In the data rows, 500 means zero.
Here are some points:
[630,477,471,407,406,388,436,248,375,533,474,463,615,588,581,547,294,526,350,659,531,449,606,465,506,379,494,450,490,397,548,274]
[572,279,513,399,592,251,552,450,548,558,517,604,627,485,653,627,530,639,421,654,514,306,618,550,566,367,387,450,320,503,605,500]
[490,450,420,400,334,417,433,222,486,505,533,560,632,573,584,570,299,676,403,628,505,357,726,312,550,448,449,386,503,479,383,306]
[567,494,148,406,320,474,222,537,520,452,696,646,585,590,685,667,522,456,552,382,501,476,734,400,495,590,264,318,368,550,228,437]
[495,501,597,682,575,596,594,676,581,548,595,546,479,455,354,465,636,363,641,331,454,594,228,681,378,554,680,707,581,561,615,637]
[488,575,561,527,418,679,590,606,410,594,248,409,429,370,255,404,488,558,602,390,364,498,264,357,588,582,549,506,566,471,466,632]
[606,206,446,471,542,449,530,486,491,489,477,508,611,511,598,635,548,594,504,612,560,218,693,498,593,295,451,539,403,672,561,391]
[537,507,722,457,545,577,632,542,375,539,278,283,583,394,395,288,601,487,359,645,413,566,361,594,469,494,523,703,537,450,733,517]
[272,541,449,563,528,611,461,488,592,245,565,506,352,578,586,578,569,316,615,430,630,481,551,618,551,553,475,493,541,591,340,600]
[337,528,826,655,638,529,666,489,633,542,471,357,432,434,342,354,669,393,544,602,502,670,122,800,405,503,626,682,655,487,823,667]
[524,511,537,327,337,464,467,337,320,583,371,462,600,409,482,471,384,675,326,631,430,434,565,284,686,538,492,467,435,372,471,359]
[464,477,209,457,434,393,253,557,544,371,752,615,617,607,715,573,594,498,493,581,434,412,659,402,502,531,247,371,319,571,306,410]
[530,437,268,498,436,329,210,352,550,499,692,543,614,594,609,573,368,487,513,525,470,556,696,577,347,407,414,288,326,573,432,403]
[577,298,484,467,577,286,473,341,599,589,554,495,605,580,639,601,516,635,458,579,568,465,633,610,471,357,494,386,431,570,555,482]
[502,460,462,435,466,309,468,234,515,551,539,521,600,586,667,568,266,606,256,680,580,547,653,465,546,404,512,421,483,329,634,331]
[626,653,726,588,640,516,570,685,486,575,423,529,374,403,437,420,677,496,580,379,448,569,263,594,478,520,539,641,661,502,587,651]
[560,567,594,463,456,622,630,550,410,630,270,371,445,345,335,348,584,548,549,406,407,562,302,443,523,590,477,587,589,471,544,592]
[444,585,624,651,609,536,726,634,589,554,426,418,446,348,291,432,629,505,624,367,422,621,274,508,406,518,667,617,602,518,645,601]
[436,496,251,521,451,333,347,444,605,371,542,565,584,569,681,655,535,591,477,547,480,390,715,424,550,495,240,264,282,587,349,546]
[572,423,448,400,333,404,470,302,347,494,424,419,681,529,515,539,286,618,304,643,498,429,615,298,540,472,515,418,514,362,575,328]
[498,516,628,562,578,613,549,648,463,491,467,435,433,391,378,347,630,494,529,490,410,558,298,623,414,533,595,659,618,539,627,630]
[529,256,605,520,675,400,553,448,642,595,564,592,603,539,616,575,455,598,459,577,626,337,592,591,640,277,549,514,433,587,605,431]
[775,456,445,452,567,241,366,478,515,635,607,549,578,552,696,644,554,645,535,509,503,479,633,437,469,333,448,300,413,530,508,389]
[543,663,491,521,599,532,388,583,596,497,619,562,383,553,513,498,573,445,639,297,458,732,498,561,256,621,411,455,497,538,376,528]
[642,422,367,382,538,276,354,324,536,535,572,509,558,519,695,647,481,572,490,501,570,517,719,526,515,420,372,219,280,481,425,445]
[528,605,734,360,500,504,651,545,450,650,348,401,474,351,337,279,499,558,411,470,406,606,378,498,452,471,560,624,583,392,532,547]
[601,447,357,506,424,569,412,479,433,543,584,582,584,645,555,622,350,476,538,578,630,312,607,464,629,306,593,417,533,584,480,337]
[201,571,462,663,587,445,522,489,740,291,585,541,380,606,567,487,629,379,520,545,583,501,552,620,451,475,373,600,502,620,463,615]
[522,539,594,603,505,545,722,593,442,526,233,383,445,266,196,349,638,437,548,518,369,504,314,509,406,505,552,701,552,519,691,598]
[407,554,449,736,527,648,533,661,622,379,551,572,278,530,425,532,652,307,691,345,559,492,470,566,438,567,497,657,546,679,449,626]
[100,554,483,643,526,487,428,503,736,191,708,514,396,599,529,488,590,280,436,662,499,499,451,735,432,432,469,620,482,616,393,602]
[626,485,423,291,306,531,508,415,293,609,412,387,664,405,458,442,346,573,369,555,409,513,585,262,549,519,495,520,482,362,536,257]
[486,504,531,426,329,553,437,407,294,575,315,356,541,361,389,362,502,621,398,688,343,462,439,324,601,529,426,592,492,435,574,387]
[542,471,541,254,318,472,457,376,356,593,461,474,671,497,517,442,307,633,257,631,428,451,541,345,614,529,527,460,475,347,481,308]
[607,577,565,446,444,631,588,591,325,604,298,381,480,334,329,289,536,553,514,484,374,534,405,367,534,614,529,612,563,488,559,469]
[362,575,376,657,518,677,415,614,571,300,598,568,300,583,375,608,452,325,732,271,577,490,509,544,484,604,599,443,604,675,223,550]
[536,599,596,418,394,584,607,577,351,618,342,388,568,343,338,266,478,553,476,487,279,515,367,382,465,489,539,621,558,476,520,441]
[540,566,603,416,379,564,582,508,348,634,295,369,556,336,382,286,504,597,416,570,287,470,377,401,546,534,492,648,533,450,569,456]
[390,517,586,671,638,659,571,654,644,368,570,580,284,548,453,509,582,222,618,389,552,529,398,847,419,517,613,676,583,628,539,669]
[645,270,396,457,559,434,566,489,445,530,451,561,516,520,570,657,483,590,493,534,628,218,674,485,633,301,479,467,414,624,507,433]
[221,584,531,618,627,610,356,623,631,246,704,614,373,580,539,536,522,275,462,506,595,538,492,741,549,522,508,607,462,547,374,611]
[568,543,468,380,446,378,417,296,418,563,518,556,563,588,630,501,206,636,318,619,488,484,663,320,570,382,502,388,464,373,437,249]
[560,448,402,421,378,438,444,225,462,591,480,538,620,555,581,558,179,651,363,548,491,437,655,383,587,481,449,448,460,423,476,290]
[510,614,651,532,636,554,631,656,481,505,389,379,425,419,384,328,633,493,544,411,426,574,307,591,379,466,592,645,652,565,568,625]
[611,469,457,349,338,433,493,321,394,629,436,501,683,539,551,413,241,565,234,582,467,484,584,411,495,448,493,526,503,337,557,335]
[605,483,639,544,426,673,623,782,386,524,400,550,546,298,322,367,716,453,453,495,401,406,273,517,531,675,505,763,535,464,611,690]
[291,579,491,610,506,596,422,601,667,313,618,642,367,563,503,545,573,308,550,472,544,447,528,609,545,560,388,630,438,623,320,566]
[668,323,349,455,495,593,405,551,431,527,613,584,584,617,571,667,351,572,569,466,584,249,669,400,651,314,643,364,503,633,362,307]
[562,577,532,600,522,650,661,662,427,479,333,464,415,382,332,476,594,409,625,351,486,525,384,575,444,563,651,590,566,576,567,677]
[619,555,650,527,473,563,697,620,391,572,275,490,512,304,304,340,550,496,525,424,371,459,380,451,473,541,567,687,552,504,612,561]
[560,545,672,537,551,666,654,665,489,558,387,455,474,438,365,391,620,409,538,443,511,580,285,616,498,602,611,631,558,535,645,628]
[537,532,600,565,661,671,704,611,611,649,376,461,458,454,418,385,631,380,662,286,503,678,332,708,435,558,641,668,608,569,658,588]
[544,588,487,644,680,610,598,616,633,424,450,458,254,451,491,574,757,385,701,246,634,591,521,709,445,599,482,575,548,677,481,647]
[609,353,406,384,474,286,536,526,532,564,532,542,669,579,730,644,566,650,444,549,540,408,695,425,493,466,380,310,328,507,530,519]
[510,551,650,680,607,544,651,541,615,589,495,490,444,421,406,331,715,429,642,367,464,626,309,729,340,479,620,753,667,614,693,620]
[550,366,297,434,501,283,413,436,566,620,608,588,605,531,575,663,451,596,478,479,545,533,626,427,505,512,468,249,281,439,475,487]
[594,472,543,367,443,373,438,286,414,552,536,539,634,597,672,511,332,592,308,673,541,420,605,427,563,406,398,526,495,371,530,306]
[521,530,669,619,708,632,605,639,543,502,432,400,362,488,380,465,679,461,727,363,538,610,286,602,450,503,592,553,666,566,588,617]
[501,427,540,335,405,415,427,313,452,538,535,587,608,622,667,469,275,584,256,715,469,399,569,438,575,450,420,458,503,312,494,359]
[593,508,561,275,390,441,562,347,400,638,379,436,633,508,595,426,353,618,242,646,494,502,569,373,603,477,477,439,538,269,583,380]
[358,533,352,530,487,478,211,523,589,270,730,578,420,601,607,623,512,437,515,507,519,528,632,510,488,494,340,429,418,564,211,481]
[509,360,391,497,528,240,499,460,633,525,648,612,671,575,626,614,354,644,448,540,486,464,667,415,466,454,494,253,357,448,504,515]
[332,526,385,582,492,650,434,519,554,288,506,557,346,487,472,557,657,292,596,487,610,447,600,610,552,596,375,654,450,676,398,536]
[585,472,511,396,372,395,474,316,424,577,498,558,664,547,631,549,331,606,333,669,497,401,585,330,653,447,453,440,504,363,585,257]
[374,448,310,577,472,316,334,364,680,394,661,549,523,612,672,627,480,531,545,518,520,523,668,464,454,441,305,293,327,520,352,512]
[445,507,230,544,436,366,293,541,607,373,695,595,499,613,585,586,549,483,489,628,475,450,653,373,455,425,209,386,343,541,357,505]
[735,348,368,447,528,313,460,444,478,646,485,579,599,546,630,649,463,627,521,464,597,436,651,447,551,465,465,267,418,508,559,471]
[346,592,544,632,639,675,585,640,685,382,617,513,288,624,484,518,629,177,681,404,615,614,390,761,434,548,566,616,545,628,480,586]
[300,516,562,684,663,648,576,573,646,304,489,489,205,550,413,546,532,336,709,325,617,517,444,695,463,517,591,533,651,637,407,698]
[425,452,493,498,337,423,475,332,459,467,533,526,667,532,409,531,255,562,301,710,460,407,537,311,591,483,559,463,429,396,508,307]
[304,614,508,572,504,471,382,583,645,313,667,654,413,630,705,473,645,362,451,568,546,461,526,598,539,508,303,585,457,559,388,600]
[592,481,359,456,212,522,432,300,320,576,375,502,676,460,386,616,204,612,421,534,519,379,624,244,631,557,610,363,499,438,442,299]
Here are 40 more points, each followed by its number:
[626,550,440,438,322,563,543,458,265,641,265,375,645,353,404,340,439,627,499,413,389,502,538,276,527,590,533,524,608,443,537,412] 0
[398,456,509,629,626,665,609,770,586,383,545,654,345,486,400,557,636,357,666,296,486,491,475,632,407,665,556,671,465,598,456,714] 1
[301,537,553,707,689,589,578,588,709,341,597,466,249,539,496,463,686,284,656,436,592,611,410,679,430,499,517,633,590,624,572,600] 2
[635,322,434,481,532,248,435,440,468,507,546,557,617,571,683,653,582,571,461,621,608,414,635,456,526,444,414,300,339,475,601,517] 3
[506,322,590,571,612,462,464,484,553,496,602,616,563,638,490,595,309,441,491,612,616,273,530,638,560,135,703,494,524,553,528,432] 4
[570,493,464,577,537,714,704,688,449,453,366,415,445,365,344,569,783,448,747,344,521,499,440,479,499,650,537,604,499,683,571,543] 5
[613,596,507,373,371,561,538,494,277,666,333,364,540,352,438,391,541,586,531,516,368,543,399,277,603,569,518,493,551,392,549,371] 6
[487,534,667,429,437,411,502,329,355,544,399,329,603,492,438,337,293,527,321,637,494,567,404,459,463,368,627,483,623,274,606,478] 7
[658,544,563,576,491,644,518,597,420,605,366,390,506,306,282,428,627,505,607,334,466,630,372,501,440,619,613,617,611,558,590,502] 8
[485,601,682,609,833,457,541,649,601,439,619,561,335,558,553,496,587,434,613,322,505,613,342,784,296,485,555,538,561,508,536,727] 9
[612,483,513,207,383,467,515,382,335,656,412,484,620,483,525,422,350,640,269,632,445,496,588,289,603,515,479,462,453,280,499,312] 10
[376,612,409,596,505,536,394,593,645,347,630,664,400,597,568,539,568,357,545,470,552,458,556,546,573,574,370,512,464,597,293,525] 11
[571,522,655,631,624,676,654,719,515,478,373,450,394,486,380,518,710,475,655,459,570,487,357,606,506,538,513,615,558,667,630,627] 12
[518,233,497,516,578,332,532,418,575,579,614,531,605,597,574,667,383,565,548,533,553,416,508,575,468,258,654,338,471,491,574,478] 13
[673,447,272,388,522,280,382,462,424,529,556,524,548,591,666,728,441,649,598,439,557,435,679,377,495,447,381,110,348,528,357,450] 14
[584,252,446,439,593,360,555,451,485,488,517,523,589,538,602,720,460,642,492,550,619,348,688,492,582,413,521,350,311,596,527,444] 15
[531,430,574,366,347,421,469,289,401,537,505,501,665,486,515,485,343,609,193,828,527,418,585,369,630,476,467,526,409,339,653,340] 16
[438,537,549,702,605,623,526,695,645,389,637,564,321,581,535,515,768,329,727,344,551,534,404,644,413,563,539,623,650,628,477,643] 17
[630,392,275,371,425,344,395,499,454,520,564,621,630,588,612,689,395,588,492,471,545,399,684,381,532,530,382,173,335,460,348,533] 18
[280,595,421,603,520,558,342,483,633,291,620,535,364,634,558,538,539,368,678,409,565,497,515,545,483,473,446,458,610,602,219,549] 19
[598,628,637,604,638,555,578,726,511,528,510,488,411,404,417,435,686,456,635,377,406,576,274,568,418,458,612,613,647,547,585,577] 20
[414,415,533,489,460,351,485,238,549,489,629,529,654,625,664,512,264,547,316,748,477,484,555,432,541,392,519,474,474,346,626,292] 21
[550,572,524,344,361,483,566,486,343,617,369,414,591,406,472,461,410,696,408,575,305,435,438,182,648,523,525,443,480,342,463,397] 22
[485,438,548,309,424,404,511,305,462,566,535,514,647,577,605,452,261,650,215,737,446,428,564,408,584,445,470,503,478,321,517,329] 23
[516,500,580,619,507,646,640,649,457,444,397,463,452,369,293,453,544,466,602,320,442,495,342,541,420,543,628,639,593,553,490,684] 24
[354,552,385,600,561,676,509,522,573,314,511,476,349,564,420,531,498,196,554,384,705,575,561,713,470,549,555,604,501,602,412,604] 25
[591,568,627,577,593,568,696,597,510,586,424,477,401,407,364,384,631,456,661,327,449,636,335,549,387,511,615,630,609,529,618,572] 26
[523,557,713,397,612,620,633,672,403,568,410,474,432,375,322,337,548,436,510,462,415,583,261,607,468,540,601,635,570,430,549,585] 27
[584,605,669,416,437,518,562,557,358,706,318,478,571,362,404,248,488,539,396,494,375,518,371,454,528,595,493,641,597,397,606,508] 28
[579,509,574,302,344,410,509,358,400,631,476,496,685,492,550,383,307,583,186,662,443,490,532,392,567,472,511,546,488,315,580,331] 29
[621,611,535,462,405,563,608,460,365,603,205,310,431,284,248,369,536,547,584,443,409,522,382,359,519,516,510,498,621,472,505,530] 30
[493,216,469,456,625,420,568,419,587,524,574,457,568,613,584,557,396,625,511,535,622,383,673,526,494,186,591,382,521,590,525,429] 31
[566,543,613,514,545,607,667,642,494,578,336,413,428,359,327,359,644,419,546,398,408,540,256,594,459,524,579,685,616,493,600,632] 32
[436,468,638,355,423,509,539,277,411,606,304,353,575,424,541,389,419,661,297,709,483,493,513,426,687,553,405,520,488,357,654,411] 33
[545,544,667,517,524,602,564,552,398,560,342,359,494,379,284,353,500,463,539,456,391,616,292,514,445,542,627,580,582,461,579,513] 34
[560,571,518,569,685,473,571,712,515,439,554,558,401,510,518,599,672,453,658,308,511,568,439,593,291,575,439,528,491,547,540,662] 35
[544,456,393,357,429,484,461,311,477,589,532,557,673,647,644,572,241,517,341,599,581,488,613,471,614,546,574,325,485,362,501,298] 36
[456,453,592,494,485,329,578,225,606,585,468,627,571,638,608,465,308,566,302,745,535,385,566,494,556,367,446,547,488,360,595,434] 37
[339,459,456,643,536,650,636,698,573,311,570,501,300,540,326,658,632,387,753,256,583,492,452,589,340,594,563,556,537,672,381,730] 38
[247,509,466,720,557,615,584,518,683,327,511,542,268,495,369,496,560,284,599,462,633,504,554,614,443,479,505,712,533,632,514,655] 39
Which of these numbered points is nearest to each point below, ignoring the 2 directions in which the first points spread most? Its number follows each.
[368,623,489,688,542,621,522,662,651,359,609,642,344,573,547,513,591,302,569,468,557,472,445,584,586,569,503,608,545,593,424,597] > 11
[563,251,514,430,571,349,591,533,525,583,529,649,575,551,650,699,435,702,443,543,599,280,588,421,689,374,479,371,353,461,549,569] > 15
[506,285,657,556,633,370,538,387,534,447,556,575,552,635,672,542,384,507,348,678,715,255,574,654,609,129,619,526,542,489,664,560] > 4
[670,623,429,550,612,456,477,687,527,538,598,666,482,487,581,578,644,507,600,238,454,617,510,479,297,681,531,434,458,487,467,582] > 35
[504,498,520,312,369,445,514,236,341,540,365,384,555,510,563,482,303,676,313,692,525,417,553,323,654,475,402,387,484,350,491,404] > 33
[307,556,475,703,580,600,572,556,650,290,532,517,283,560,435,554,556,287,617,378,628,549,532,605,444,473,551,596,545,630,453,629] > 39
[538,557,612,378,371,546,591,493,364,657,331,390,622,351,400,242,480,565,370,525,352,517,428,413,485,512,519,603,607,390,582,470] > 28
[186,514,443,578,551,569,367,478,685,256,644,525,377,637,556,552,520,353,605,460,593,550,549,595,479,525,439,449,498,565,246,573] > 19
[657,315,492,469,646,224,473,343,565,572,547,503,587,548,701,608,561,604,477,651,607,502,666,556,510,349,428,335,399,486,683,419] > 3
[427,443,318,503,473,388,268,478,589,446,722,586,615,623,641,651,450,485,590,566,501,490,641,456,456,447,386,250,322,503,364,448] > 34
[592,593,451,297,356,661,585,657,203,586,265,366,472,351,305,480,421,619,519,427,379,447,391,192,628,606,531,383,506,350,342,511] > 22
[353,570,566,667,690,604,510,608,677,383,592,491,229,581,504,467,664,313,676,389,638,625,453,650,404,510,538,586,640,620,488,613] > 2
[490,374,523,449,371,377,503,181,533,528,481,575,653,605,579,504,254,551,313,721,568,361,636,469,573,434,506,467,507,407,557,335] > 37
[245,470,353,666,422,400,282,487,697,298,847,639,575,629,585,542,489,317,453,606,495,515,536,619,400,518,426,511,445,533,409,536] > 29
[626,547,518,568,555,717,535,718,412,460,396,466,370,388,392,564,704,501,725,354,462,472,385,471,576,578,558,535,525,640,443,542] > 5
[537,261,602,477,657,485,440,431,490,452,544,469,532,610,663,624,514,563,514,694,687,239,616,560,680,159,512,519,481,597,592,364] > 31
[380,575,375,596,559,618,396,639,583,242,580,590,409,536,525,555,658,362,573,522,568,406,620,493,611,627,343,569,432,663,315,478] > 11
[538,522,564,603,503,688,594,732,453,504,504,521,474,414,325,510,596,409,669,292,493,498,281,617,398,580,689,606,619,571,486,673] > 24
[527,544,498,503,645,490,527,650,572,454,620,547,470,489,626,538,683,465,605,395,430,637,488,559,259,594,429,501,453,477,534,547] > 35
[333,494,295,565,447,393,267,371,670,362,708,599,390,595,557,668,446,442,559,482,537,548,611,484,487,479,391,328,380,487,233,556] > 34
[607,491,455,331,277,495,476,414,268,567,334,445,608,424,516,504,342,711,349,569,428,400,606,195,675,580,458,407,509,361,485,364] > 22
[436,440,501,434,484,382,399,214,468,514,618,548,572,678,636,534,174,635,340,643,602,501,591,431,560,396,525,380,541,349,508,369] > 7
[286,525,668,672,658,624,504,598,670,337,606,568,317,598,547,479,703,252,564,594,620,489,357,794,528,508,468,700,580,588,603,651] > 16
[583,565,568,540,494,646,657,751,473,583,384,547,472,370,319,400,678,462,566,372,367,469,276,510,494,632,614,653,531,543,502,632] > 1
[425,538,555,733,596,590,579,687,619,389,508,609,310,556,329,564,617,326,714,303,543,477,364,655,359,545,596,553,629,599,507,806] > 24
[451,473,565,440,326,406,549,252,449,584,357,375,599,426,376,421,325,544,304,646,464,526,515,448,459,438,533,546,565,324,621,453] > 7
[582,251,603,489,619,273,469,411,630,593,613,512,615,644,753,610,508,650,520,609,500,446,574,555,483,282,490,419,436,537,643,417] > 13
[505,567,773,532,530,594,669,610,475,617,357,520,455,389,384,295,573,518,480,522,397,493,222,600,562,588,512,671,600,457,674,676] > 28
[410,561,441,535,599,456,579,592,613,390,513,507,426,515,524,589,607,518,510,388,473,631,540,557,254,648,422,478,399,536,494,671] > 35
[419,576,432,664,544,671,461,538,616,355,559,494,313,502,456,556,704,193,652,444,657,521,481,751,507,568,542,595,607,667,477,555] > 25
[501,531,632,542,526,620,691,727,474,499,425,502,466,420,293,464,547,489,584,371,431,465,270,526,454,574,632,618,585,540,489,675] > 24
[543,547,590,601,460,651,567,754,406,497,429,524,508,317,247,404,643,553,606,434,338,375,281,359,524,656,528,647,572,565,477,618] > 22
[339,622,442,602,575,467,331,464,679,378,718,564,356,600,639,439,647,328,537,516,530,636,528,643,447,469,409,579,554,578,414,466] > 29
[402,516,589,670,666,642,620,621,521,451,440,414,332,417,267,489,527,426,703,378,515,626,352,613,376,480,659,607,591,595,578,614] > 34
[423,594,690,668,730,494,635,728,656,447,610,591,390,602,639,482,734,356,569,364,520,641,356,790,288,543,507,655,510,532,682,800] > 9
[707,637,487,458,532,663,498,754,366,591,485,420,432,465,450,492,620,474,789,149,390,677,311,430,386,570,622,418,661,536,393,478] > 14
[353,355,640,471,513,436,534,535,509,403,597,676,538,678,613,569,410,602,409,702,620,99,541,482,662,229,522,523,559,495,418,584] > 4
[559,118,374,510,437,481,498,459,430,477,488,493,613,539,468,733,458,645,591,552,641,238,666,365,567,390,512,405,400,638,487,470] > 15
[590,617,363,596,502,667,650,679,558,450,423,611,229,455,457,565,719,332,744,216,580,397,507,528,550,650,490,573,570,653,336,652] > 5
[456,414,653,383,419,354,478,178,548,604,504,543,603,585,616,443,290,595,261,768,497,496,554,412,575,388,477,493,539,238,604,377] > 37
[312,596,431,603,488,503,378,494,634,307,701,721,530,627,621,522,417,291,507,462,526,477,523,678,489,556,549,491,521,518,316,611] > 29
[626,557,624,534,535,677,594,715,424,617,472,594,424,387,398,453,683,413,661,332,486,538,293,585,497,628,615,624,586,503,566,616] > 17
[708,303,551,557,643,281,545,460,579,650,593,602,624,569,725,581,639,587,479,619,655,370,579,532,595,316,509,471,462,536,748,432] > 3
[562,386,461,523,538,480,573,509,530,518,485,588,587,611,642,595,535,578,462,617,662,201,623,431,745,370,520,515,463,620,573,402] > 12
[704,578,433,284,256,548,539,486,236,727,375,441,608,381,488,458,454,609,463,499,381,532,531,201,594,586,480,486,451,374,532,297] > 6
[573,412,375,314,199,523,492,309,314,541,371,397,634,443,378,510,283,664,355,573,413,416,621,170,588,542,488,441,415,409,404,290] > 38
[562,492,563,633,518,652,605,700,470,459,469,486,500,405,328,468,667,433,662,315,402,494,322,565,385,543,599,690,594,627,543,597] > 24
[548,271,552,503,583,487,505,464,496,529,557,602,527,612,596,587,490,497,528,665,653,215,540,530,680,260,552,531,457,545,590,426] > 4
[205,415,276,606,437,550,327,407,610,204,652,494,462,545,475,583,511,326,545,514,576,522,658,582,448,496,395,513,376,611,303,516] > 39
[359,617,502,613,676,647,562,583,637,417,590,498,225,579,543,505,541,294,625,318,650,641,416,761,470,538,605,525,626,556,445,670] > 36
[491,400,551,286,294,473,512,313,365,577,396,447,688,468,473,396,325,578,251,663,445,454,544,410,543,550,511,527,515,315,559,389] > 29
[346,515,292,644,478,516,442,464,660,270,637,523,478,538,522,575,609,272,533,621,587,492,618,641,469,565,336,539,350,638,416,502] > 16
[365,556,388,602,619,342,317,392,726,385,680,550,451,641,590,557,485,370,462,626,572,633,599,677,412,433,344,435,338,534,435,504] > 29
[604,565,593,482,511,587,612,513,382,635,279,383,508,315,412,376,560,559,540,373,403,583,365,536,521,603,574,605,629,460,637,549] > 32
[452,573,555,677,658,638,563,727,629,411,541,619,274,567,506,558,586,426,687,295,531,503,438,600,513,620,525,526,483,648,451,692] > 1
[651,638,547,453,481,606,527,606,337,621,353,299,505,358,369,374,590,606,587,441,354,577,343,375,503,596,526,509,582,494,507,445] > 6
[634,469,338,337,271,476,422,268,295,551,418,514,682,513,495,595,161,579,368,506,551,410,687,361,553,526,581,356,545,383,419,317] > 25
[540,540,723,311,394,492,518,427,369,648,381,436,591,441,466,267,422,620,295,629,331,537,448,426,526,481,486,598,538,334,566,458] > 29
[475,397,236,449,484,332,305,408,580,504,675,525,581,509,609,628,476,583,543,552,425,538,661,385,491,466,382,249,214,496,388,376] > 34
[571,192,570,530,590,387,519,406,531,521,519,576,593,566,622,592,548,558,487,705,606,290,626,579,599,305,492,514,422,621,670,427] > 15
[571,430,505,314,359,508,514,233,392,624,356,434,631,468,476,467,274,589,244,660,592,496,627,422,634,571,457,489,430,351,590,335] > 25
[442,499,729,683,681,552,667,575,624,498,460,402,379,439,388,335,706,441,574,535,488,621,280,611,416,428,536,731,563,543,740,621] > 2
[563,571,573,585,735,590,618,704,591,398,519,464,323,548,562,486,781,275,684,341,593,543,425,756,350,512,512,638,634,610,542,659] > 17
[613,354,382,404,530,346,534,633,513,619,612,662,617,513,671,622,483,715,463,532,394,341,635,319,591,411,402,396,286,531,490,422] > 1
[614,531,438,331,288,535,517,341,334,646,355,477,621,433,514,405,365,675,359,631,403,392,622,231,638,504,437,505,438,429,473,274] > 11
[615,509,455,201,371,456,522,281,383,638,411,399,675,510,670,476,379,658,286,598,468,488,617,375,648,537,399,445,462,377,533,264] > 10
[513,556,270,381,506,330,255,573,541,478,752,617,554,597,737,629,574,559,468,513,470,524,660,451,465,511,185,353,300,514,327,456] > 28
[570,461,344,404,519,352,316,562,516,473,651,644,616,632,661,586,387,580,493,553,434,402,650,386,527,510,369,192,298,513,307,438] > 18
[525,347,613,486,653,372,565,465,591,611,578,613,545,624,707,590,424,585,503,564,632,274,498,579,679,196,591,417,550,505,570,461] > 4
[495,522,642,638,586,592,555,574,497,461,472,439,401,437,332,497,579,441,639,362,508,607,324,652,403,530,671,586,627,585,579,635] > 34
[459,383,524,533,532,423,525,393,607,496,552,620,604,617,606,564,395,532,417,791,623,221,588,489,748,327,536,485,491,541,578,377] > 37
[414,473,260,477,416,379,309,483,526,351,572,679,588,552,690,611,436,526,394,479,557,365,758,481,515,561,234,372,363,498,310,646] > 28
[640,602,636,389,486,639,521,634,320,655,324,330,559,386,456,332,554,530,540,455,386,604,354,395,538,589,546,544,561,401,573,437] > 6
[434,383,499,416,590,233,415,407,606,467,639,556,520,653,746,626,535,594,405,690,572,468,566,593,517,427,305,273,280,395,518,638] > 3
[709,235,438,374,539,387,490,632,412,533,572,583,665,538,657,650,546,648,487,568,533,273,640,369,564,435,409,427,392,516,504,442] > 12
[496,444,526,283,366,512,474,248,360,526,362,404,567,513,553,486,230,660,338,662,475,427,616,300,659,395,447,390,466,360,464,312] > 19
[609,590,617,461,653,620,545,684,491,615,460,436,334,441,500,481,698,528,678,262,474,682,294,541,500,573,539,534,592,490,470,568] > 14
[474,456,613,373,387,420,473,337,476,614,538,456,704,524,518,371,337,584,199,733,461,591,509,469,490,490,555,542,503,326,689,311] > 29
[339,562,581,736,607,605,541,496,691,355,485,582,294,562,507,441,672,190,543,567,650,483,483,774,532,500,456,722,516,650,593,629] > 16
[710,656,554,558,592,660,547,690,406,603,387,425,379,352,332,452,684,405,636,311,477,664,349,640,380,558,591,624,562,592,595,530] > 8
[615,586,609,591,553,621,565,744,451,516,450,466,450,359,337,448,682,546,623,371,413,492,320,430,501,567,536,630,577,599,505,549] > 20
[281,558,494,666,553,542,356,526,665,277,642,593,406,645,556,537,536,253,585,508,574,512,485,687,485,523,479,518,516,592,392,532] > 29
[475,456,280,477,458,328,250,476,627,449,724,582,604,613,732,602,523,527,468,504,482,506,652,503,432,497,280,358,348,497,357,508] > 28
[623,513,605,385,368,484,491,442,301,643,399,416,618,452,392,397,414,579,355,625,394,500,417,404,514,513,549,532,555,352,606,385] > 34
[185,614,548,647,566,507,442,514,733,329,712,602,324,608,507,459,519,339,486,495,528,561,452,711,439,429,504,612,566,589,374,624] > 23
[539,499,562,334,298,422,549,369,431,594,407,536,654,485,573,436,415,660,184,783,466,349,574,286,708,513,392,526,410,351,589,386] > 16
[338,613,330,728,421,543,369,501,615,276,539,563,328,591,479,624,554,329,674,416,606,464,512,444,527,583,466,362,532,593,264,610] > 30
[508,433,447,359,377,422,487,298,359,457,426,515,623,520,573,504,326,624,255,755,511,315,679,315,613,489,394,488,468,383,508,363] > 16
[503,510,503,499,380,672,639,559,379,604,307,401,504,296,222,421,502,450,585,344,447,561,310,489,483,626,689,538,614,445,560,610] > 24
